In the rows, zero is written as 128.
The rows of R fall into several groups, and each row is roughly a mix of its group's hidden directions.
R, 132 rows:
[[167 140 145  84 154 153 134 144 139 115]
 [120 114 159 116 160 123 166 119 101  94]
 [115 115 124 114 178 110 115 113  90 105]
 [102 103 113 150 103 115  77 133 113 139]
 [100 153 147 109 136 122 181 128 108 110]
 [158  81 116 114 158 107 136 154 116 136]
 [ 86 132 126 143 163 147 114  84 129 119]
 [115 144 175 141 155 133 160 118 141 158]
 [130 158 152 174 138 147 128  92 127 108]
 [144 135 160 122 134 141 147 130  88  81]
 [128 169 147 150 136 146 158 120 129  84]
 [182 150 145 102 148 145 140 138 147 117]
 [107 108 131 119 169 126  89 102 110 103]
 [126 110 115 154  81 155 142 163 131 113]
 [124 180 137 175 119 132 129 107 114 133]
 [107 113 122 136 134  85  88 159 128 151]
 [170 126 132  96  92  93 124 138 138 142]
 [131 151 118 158  85 145 166 147 129 145]
 [100 121 149  76 136 124 132 145 113  93]
 [103 116 113 156 129 136 128 118  95 180]
 [143 130 157 111 129 146 155 145  87  91]
 [117 146 155 140 150 140 104 100 175 144]
 [116 173 127 168 136 140 160 113 122 106]
 [101 117 130 183 162 148 119 122 137 114]
 [126 166 104 172 123 138 142 113  96 114]
 [ 96 113 109 168  93 101 125 108 122 138]
 [160 148 146 165 139 117 124  80 127 132]
 [ 92 120 134 170 167 148 124 116 119 107]
 [ 88 138 138  95 153 126 139 152 111  93]
 [106 101 115 155  96 128  89 116 106 149]
 [131 173 131 160 148 146 167 121 130 109]
 [123 123 114 169  96 150 147 163 122 102]
 [169 138 128  93 152 128 158 133 162 128]
 [114 161 133 152 129 145 167 109 125  87]
 [108 115  97 142 127 121 116 119 180 160]
 [142  90 100 101 123 110 113 146  99  99]
 [117 141 164 118 149 140 167 109  90 114]
 [113 141 115  76 108 128 136 165 152 137]
 [143 150 121 168  92 139 159 143 146 150]
 [134 103  90 110 133 125 141 180 127 147]
 [159 128 115  95  85  98 137 146 143 143]
 [173 106 125 104  87 114 110 134 148 123]
 [106 130 195 114 131 113 133 144 128 138]
 [152 123 162 174 134 129 129  86 118 134]
 [ 99 122 129 183 160 143 122 122 126 104]
 [139 152  98 126 105 140 115  81  95 135]
 [114 128  94 138 121 106 105 114 168 166]
 [101 116 101 153 118 105 134 126  99 173]
 [147 143 154 102 125 142 154 126  94  86]
 [146  89 115 103 129 136 108 164 112 161]
 [132  86 113 104 125 107  92 134 152 157]
 [134 101 139 112 169 106 109 105  95 106]
 [149 136 163 115 137 136 147 125  91  83]
 [131 118 113 140 103 105  70 153 116 131]
 [ 97 130 130 165 177 152 141 129 122 111]
 [104 138 165 109 145 128 170 118 104 104]
 [144  82 138  82 131 123 103 133 141 148]
 [135 162 131 153 130 136 182 105 135 108]
 [121 128 137  99 174 108 104  98 106 109]
 [ 96 131 128 176 156 162 126 126 115 110]
 [105  96 112 160  96 113 105 106 124 155]
 [143 140 153 111 128 149 160 139  90  89]
 [155 120 122  84  85 118 132 145 138 153]
 [131 105 151 123 171 116  92  94 124 114]
 [140  97 104 109 127  91 121 166 105 146]
 [114  96 139  76 123 120 132 164 119 142]
 [ 94 124 138 145 174 168 136 120 117 112]
 [156 109 115 159  91 128 117  95 146 154]
 [102 128 135 178 162 148 125 116 124  99]
 [ 78 158 133 132 166 139 147 125 112 134]
 [174  97 144 105  90 116 116 128 137 127]
 [180  96 141 122 107 113 103 118 149 125]
 [118 175 152 145 119 145 145 111 158 155]
 [132 134 143 186 141 138 128  90 109 128]
 [150  93  88 100 130 105 120 152 138 148]
 [136  88 141  82 126 116 106 143 150 150]
 [120 131 106  73 124 116 128 167 149 127]
 [100 122 108  94  93 144 137 169 124 127]
 [117 168 132 151 132 142 171 117 114  95]
 [159  78 120 130 118 122  98 143 158 121]
 [153 110 114 163 108 125 115 104 149 170]
 [126 152 140  93 178 124 132  97 125 143]
 [107 171 135 163 118 134 143 109  96 108]
 [105 109 132 152 121 137  68 137 111 138]
 [154 147 146  97 150 160 128 136 143  87]
 [158 110 123  93  92  96 133 145 150 141]
 [164 117 150 173 147 120 118  95 140 132]
 [ 85 151 117 145 156 137 155 131  91 125]
 [125 167 110 158  97 143 161 145 139 146]
 [129 166 151 154 134 134 169 115 133  94]
 [142 135 161 110 139 146 151 138  85  94]
 [167 139 115 147  81 128 143 143 156 142]
 [121 166 111 176 130 134 148 113 108 103]
 [133 138 116  91 150 149 183 117 130 126]
 [176 126 143  94  94 111 115 138 126 147]
 [ 87 133 125 160 158 160 121 101 123 111]
 [118 179 144 158 142 134 145  94 126 143]
 [ 96 120 132 166 175 143 138 121 133 104]
 [127 171 132 175 126 145 133  95 116 117]
 [162 127 122 168 105 138 132  92 157 142]
 [107 131 139 169 173 139 133 113 123  95]
 [144  92 124 102 114 104  88 144 134 157]
 [120 131  94 133  95 141  95 142 171 138]
 [137 100 101  93 124 138 123 165 150 158]
 [126 154 143 109 172 128 120  78 131 128]
 [150 135 138 110 147 146 153 117  80 160]
 [129 115 111 141  99 153  75 146 137 148]
 [126 167 131 153 133 142 170 112 131  92]
 [120 143 174 123 156 135 171 116 108 120]
 [ 99 125 128 176 158 162 134 133 121 107]
 [121 122 188 130 160 132 153 137 111 122]
 [136  80 140  77 145 135 131 143 127 135]
 [146 119  83 128 104 124  90 133 155 151]
 [125 167 151 154 127 137 166 117 118  92]
 [141 131 158 102 130 139 154 137  86  91]
 [134 127 142 189 144 141 114  93 131 129]
 [146 133 157 103 122 138 150 137  85  90]
 [124 172 124 171 133 142 146 100 113 109]
 [149 150 107 141  89 133 135 148 172 144]
 [115  89 132  76 112 111 107 138 145 126]
 [153  77 102 106 136 125 107 153 129 143]
 [147 117 120  82  92  93 133 143 133 146]
 [ 88 157 123 151 172 134 148 122 111 131]
 [112 168 136 158 120 123 134  91 151  99]
 [133 132 142 109 146 151 187 101 130 140]
 [ 93 124 129 174 165 153 127 122 122 110]
 [127 145 143 101 161 156 176 119 132 112]
 [137  86 139  98 143 104 129 169 138 146]
 [141 134 158 113 133 151 154 144  86  93]
 [154 109 113 155  90 126 127  92 144 155]
 [129 156 162 154 132 144 163 104 139  97]
 [126 121 155 120 151 120 171 119 123 177]]

In each list below, one row fits none of the groups, and each other row fits one group, some only roughly. Which row is it?
  * J_226: [109 180 148 144 110 145 155 111 128 148]
  * J_784: [105  96  91 110 120 136 131 168 102 116]
  * J_719: [106 135 116 171 170 158 122 115 149 125]
  * J_131: [149 122 103 166 102 123 143  98 158 150]
  * J_326: [156 145 111 163  84 138 126 152 150 121]
  * J_241: [129 124  99 145  97 108  79 141 138 103]
  * J_995: [103 136 129  74 109 128 157 157 132 137]
  * J_322: [124 117 102 150  94 114  74 139 129 123]
  * J_389: [159 148 132 137  89 129 148 137 167 157]
  * J_635: [163  96 101 126 108 113  89 122 125 105]
  * J_104: [123 115 119 128  99 116  64 144 129 114]
  * J_603: [135 110 109 124 110 117  64 146 134 118]
  * J_727: [109 125 146 125 160 106  74 127 111 109]

J_727
  * J_907: [116 109 159 100 145 119 143 107 101  87]
  * J_157: [ 79 130  98 163 116 121 116 138 102 139]
  * J_117: [140 122 113 156  80 113 153 155 145 106]
  * J_50: [100 169 156 152 141 145 151 105 128 150]
  * J_840: [ 89 103 125 108 159 138  97 118 105 105]
  * J_898: [ 99 136 114 107 175 124  99 114 106 106]
  * J_501: [147 113  94  87 146 104 109 155 137 110]
  * J_733: [166 118 117 159  97 148 109 103 154 139]
  * J_59: [ 92 156 156  93 143 115 155 150 124 118]
  * J_728: [123 145 152 131 159 147 178 122 116 157]
  * J_674: [131 105 124 142  93  98  76 138 127 120]
  * J_737: [157 117 104 154 102 148 118 100 157 155]
  * J_262: [125 144 146 131 180 137 101  90 123 141]
  * J_933: [101 114 123  88 105 132 138 177 138 137]

J_59
  * J_11: [ 80 110  99 139 115 121 126 124  96 158]
  * J_18: [130  91 138 128 154 122 107 104  88  98]
  * J_402: [ 95 140 117 167 165 154 134 108 145 119]
  * J_706: [124  92 123 102  98 132  79 129 111 140]
  * J_91: [112 176 155 165 116 139 128 110 147 115]
  * J_78: [132 114 146 113 154 115 152 104  81 100]
  * J_278: [163 135 113 127 106 145 166 143 156 160]
  * J_255: [100 145 153 167 129 153 139 100  97 131]
  * J_329: [109 100  93 114  97 139 121 162 107 109]
  * J_20: [149  86 138  85 147  99 116 122 143 132]
  * J_637: [128 166  91 164 106 149 133 101 126 122]
  * J_645: [157 125 129 170  97 125 111  97 155 139]
  * J_318: [117 133 152  89 168 130 111 112  92 135]

J_278
  * J_813: [148 135 146 104 155 142 179 126 138 155]
  * J_153: [144 162 130 128  85 133 153 143 160 154]
  * J_148: [155 120 119 165  92 132 104  95 153 124]
  * J_211: [138 117  99 124 116 144  93 136 173 159]
  * J_653: [138 152 122  97 139 142 128 152 116  73]
  * J_105: [114 139 162 115 133 107 152  99  84 109]
  * J_709: [ 98 108 113 155 168 163 124 133 119 106]
  * J_33: [158  91 112 105 150 127 130 155 129 167]
  * J_412: [145 143 170 101 142 142 115 147 129  85]
  * J_235: [138  78 130 100 147 132 119 167 143 141]
  * J_844: [138 110 169 176 137 140 137 103 135 148]

J_709
  * J_341: [ 92 152 151 148 131 147 141 111 153  90]
  * J_992: [152  92 101 105 143 117 116 163 135 158]
  * J_534: [ 87 116 106 168 118 104 106 132 111 150]
  * J_188: [156 121 151 167 139 123 105  82 127 122]
  * J_287: [125  76 137  92 133 121 122 152 159 131]
  * J_625: [104 110 124 159 163 159 120  95 108 119]
  * J_42: [130 106 127 152  72 148 112 154 111 133]
  * J_253: [ 82 112 118 159 114 128 125 111 107 166]
  * J_689: [160 129 142  76 147 126 131 151 142 101]
  * J_743: [152 107  95  88 126 100 107 146 128 106]
  * J_663: [130 106 121 142  96 123  65 134 127 126]

J_625
  * J_173: [ 92 108 134 170 155 148 122 136 108 103]
  * J_831: [133  96  95 104 154 102 128 162 112 112]
  * J_722: [120 107 171 128 141  95 133 121  88 106]
  * J_557: [132  74 128  92 135 141 106 137 155 129]
  * J_99: [109 180 134 148 112 141 141  90 135 115]
  * J_246: [ 97 121  99 137  99 109  93 136 118  92]
  * J_327: [163 148 172 113 150 136 153 129 148 108]
  * J_815: [120 110 151  96 169 103 107  98 125 141]
  * J_997: [140  95 108 108 156 137 100 168 116 148]
  * J_121: [117 157 154 152  88 159 151 117 120 145]
  * J_393: [126 164 105 178 129 130 159 133 107 120]
  * J_885: [125 113  92 100 101 141 108 164 117 154]
  * J_394: [112 123 112  73 149 115 136 165 136 122]
  * J_755: [130  92 152  78 128 128 131 152 123 156]

J_997
  * J_163: [127  77  96 124 130 134  94 145 123 104]
  * J_364: [141  73 121  98 132 150 104 142 144 139]
  * J_899: [138 139 169 142 152 152 164 119 106 153]
  * J_795: [108 178 142 144 104 137 139  93 143 115]
  * J_54: [ 99 155 119 149 147 177 141 109 116 112]
  * J_638: [109 125 150 117 148 127 167 110  84 103]
  * J_229: [122 127 149  89 165 128 115  85 109 136]
  * J_687: [139 168 125 182 132 116 134 101 120 119]
  * J_612: [149 123 113 152 127 135  91 137 179 148]
  * J_994: [149 166 123 122  86 123 148 139 159 150]
  * J_310: [ 85 124 137 147 150 165 125 121  96 105]
  * J_696: [ 79 147 156  94 138 130 128 159 121 127]
  * J_666: [158 130 141 164  96 137 140 132 167 152]

J_696
  * J_605: [154 147 137  90 134 141 105 163 127  93]
  * J_628: [167 121 126 102 106  85 126 136 158 144]
  * J_978: [178 106 125 102 104 135 114 141 152 105]
  * J_520: [133 145 158 113 161 135 182 114 129 136]
  * J_801: [124 183 110 170 115 137 146 125 119 129]
  * J_129: [146  78 139  87 149 112 125 139 141 139]
  * J_29: [128 141 106 151  95 129 175 158 114 141]
  * J_849: [122 106  93  95 106 122 129 167 105 108]
  * J_251: [ 99 148 127 150 157 177 139 120 110 111]
  * J_530: [161 105  84 118 125 123 117 155 129 163]
  * J_180: [134  95 113 148  99 135 136 173 159 134]

J_978
  * J_311: [102 156 164 117 135 120 159 114  88 123]
  * J_477: [160 129 148  84 151 134 133 139 166 112]
  * J_75: [122 159 136 132 147 138 191 117 117 122]
  * J_514: [114 118 122  85 105 143 126 158  96 159]
  * J_825: [130 166 166 140 108 136 153  96 126 152]
  * J_574: [127  93 129 114 179 112 116 122 100 105]
  * J_476: [127 139 152 112 184 135 112  97 123 147]
  * J_807: [145 129  76 157 113 124  98 122 149 144]
  * J_967: [136 154 147 176 109 148 126  89 128 136]
  * J_608: [146 164 164 146 131 124 140  95 153 152]
  * J_571: [115 167 129 155 123 116 157 114  94  97]
  * J_617: [143 121 109  71 133 100 110 135 123 102]
  * J_984: [ 94  96 124  94 151 131 107 134 100 105]
  * J_365: [106 141 146  80 162 108 104 130 109 124]
  * J_352: [113 120 104 126  97 101  79 148 123 109]

J_365
  * J_300: [153 164 106 129  87 125 157 154 137 137]
  * J_448: [137 146 134 138 165 142 177 109 142 154]
  * J_204: [119 134 129 149 127 144 194 131 141 107]
  * J_740: [105 151 157 143 128 119 148 106  88  94]
  * J_445: [148 111  99  91 151  92 128 159 126 117]
  * J_267: [120 192 131 150 116 131 134  98 132 136]
  * J_564: [137 163 108 128 125 180 143 113 101 141]
  * J_632: [136 130 178 140 156 132 153 115  93 112]
  * J_459: [120 146 163 170 143 141 142  93 110 145]
  * J_861: [109 123  94 128 109 112  88 161 112 103]
  * J_609: [117 113 152  97 165  91 113 100 115 128]
  * J_975: [136 137 160 114 173 145 164 121 153 139]
  * J_797: [124  98 128  90 132 129 147 169  98 148]
  * J_92: [ 74 124  96 153 117 112 125 136 101 131]

J_204
  * J_372: [107 163 162 150 120 123 122  88 127 100]
  * J_450: [ 91 130 136 157 146 171 125 121  95 115]
  * J_915: [141 115  93 139 112 116  80 115 163 129]
  * J_462: [141 144 124 108 162 130 188 125 137 140]
  * J_281: [108 152 131 160 156 163 107  93 120 127]
  * J_630: [145 105 102  94 159 106 115 164 114 131]
  * J_455: [141  92 111 131 120 140  83 148 160 147]
  * J_991: [133 183 123 171 136 116 149 114 127 123]
  * J_447: [157 114 103 154  91 125 104 101 154 137]
  * J_192: [ 99 113 108 159 125 107  84 143 119 153]
  * J_764: [111 100 137 105 142 136  86  98 103 105]

J_630
